Here are some points:
tensor([1.12, 0.31, -0.65, -0.75, 1.16, -0.59, -0.43, 0.65])
tensor([-0.32, -0.02, -0.65, -0.23, -0.73, 1.71, -0.43, -0.04])
tensor([-0.34, 0.08, -0.65, -0.08, 0.72, -0.59, -0.43, 0.14])
tensor([0.58, -0.26, -0.65, -0.34, 1.41, -0.59, -0.43, 0.50])
tensor([-0.49, 0.30, -0.65, -0.47, 1.03, -0.59, -0.43, 0.88])
tensor([0.96, -0.54, -0.65, -0.11, -0.70, -0.59, -0.43, -0.47])
tensor([0.19, -0.40, -0.65, 0.08, -0.39, 1.71, -0.43, -0.11])
tensor([0.32, 0.34, -0.65, 0.80, 0.66, -0.59, -0.43, 0.64])
tensor([1.06, 1.02, -0.65, 1.40, 0.59, -0.59, -0.43, 1.52])
tensor([-0.68, 1.16, -0.65, 0.10, 0.03, -0.59, -0.43, 1.20])
tensor([-0.21, -2.23, 1.54, -0.61, -0.94, 1.71, 2.35, -2.32])
tensor([-1.37, -0.86, 1.54, 0.48, -0.89, 1.71, -0.43, -1.05])
tensor([-0.76, 1.18, -0.65, -0.61, 1.50, -0.59, -0.43, 1.34])
tensor([-0.67, -0.38, -0.65, -0.90, -0.11, 1.71, -0.43, -0.39])
tensor([-0.01, -0.30, -0.65, 0.18, -0.67, -0.59, -0.43, -0.52])
tensor([-1.56, -0.78, 1.54, 0.05, 0.03, 1.71, -0.43, -0.61])
tensor([-1.21, -1.07, 1.54, 1.16, 0.36, -0.59, -0.43, -0.08])
tensor([1.10, -0.55, -0.65, 1.06, -1.21, 1.71, 2.35, -0.93])
tensor([1.34, -0.52, -0.65, -1.53, 0.49, -0.59, -0.43, -0.07])
tensor([-0.01, 0.22, 1.54, 0.70, -0.93, 1.71, -0.43, -0.11])
Here are 10 more points, each followed by its number:
tensor([-0.70, 1.51, -0.65, -1.11, 1.24, -0.59, -0.43, 1.44]) 0
tensor([0.11, 1.47, -0.65, 0.62, 0.08, -0.59, -0.43, 0.71]) 1
tensor([-0.42, -0.55, 1.54, 0.59, -0.52, 1.71, -0.43, -0.64]) 2
tensor([-0.85, -0.58, -0.65, 0.71, -0.08, -0.59, -0.43, -0.81]) 3
tensor([-1.02, 0.18, -0.65, -0.70, 0.56, -0.59, -0.43, 0.53]) 4
tensor([-0.71, 0.21, -0.65, 0.73, -0.94, -0.59, -0.43, 0.38]) 5
tensor([0.64, 0.85, -0.65, 1.24, 0.56, -0.59, -0.43, 0.94]) 6
tensor([-1.03, -0.84, 1.54, 0.34, 0.52, -0.59, -0.43, -0.52]) 7
tensor([0.97, -0.42, 1.54, -0.31, -0.91, -0.59, 2.35, -0.86]) 8
tensor([4.10, 3.25, -0.65, -0.99, 1.74, -0.59, -0.43, 3.44]) 9
Which of these numbered points is nearest to each point below, ignoring the 2 directions in which the first points spread most? Its number follows each.
tensor([-0.70, -0.54, -0.65, 0.66, 0.18, -0.59, -0.43, -0.56]) > 3
tensor([-0.76, -1.16, 1.54, 0.22, 0.09, -0.59, -0.43, -1.11]) > 7
tensor([2.32, -0.23, 1.54, 0.36, -0.70, -0.59, 2.35, -0.56]) > 8
tensor([2.81, 2.58, -0.65, 0.83, -0.15, -0.59, -0.43, 2.52]) > 9
tensor([0.09, 0.40, -0.65, 0.85, 0.59, -0.59, -0.43, 0.26]) > 6
tensor([-0.77, -0.50, 1.54, -0.15, -1.41, -0.59, 2.35, -0.23]) > 8
tensor([-0.97, -0.01, -0.65, 1.27, 0.71, -0.59, -0.43, 0.18]) > 3
tensor([0.63, 4.35, 1.54, 5.32, 3.31, -0.59, -0.43, 1.05]) > 6
tensor([0.33, 0.26, -0.65, 0.60, -1.46, -0.59, -0.43, 0.09]) > 5
tensor([-0.36, 0.37, -0.65, 0.19, -0.80, 1.71, -0.43, -0.08]) > 1
tensor([-0.47, -0.19, -0.65, -1.27, 0.39, -0.59, -0.43, -0.01]) > 4
tensor([-1.11, -0.03, 1.54, -0.44, -1.76, 1.71, 2.35, -1.03]) > 0
tensor([0.35, -1.46, 1.54, -0.97, -0.34, -0.59, 2.35, -1.50]) > 8
tensor([-1.35, -1.34, 1.54, 1.16, -0.94, 1.71, 2.35, -1.57]) > 6
tensor([-0.16, -2.77, 1.54, -0.20, -1.28, 1.71, 2.35, -3.17]) > 7
tensor([-1.44, -0.34, 1.54, -0.86, -0.63, 1.71, -0.43, -0.64]) > 0
tensor([0.17, -0.89, 1.54, -0.51, -0.17, 1.71, -0.43, -1.01]) > 2
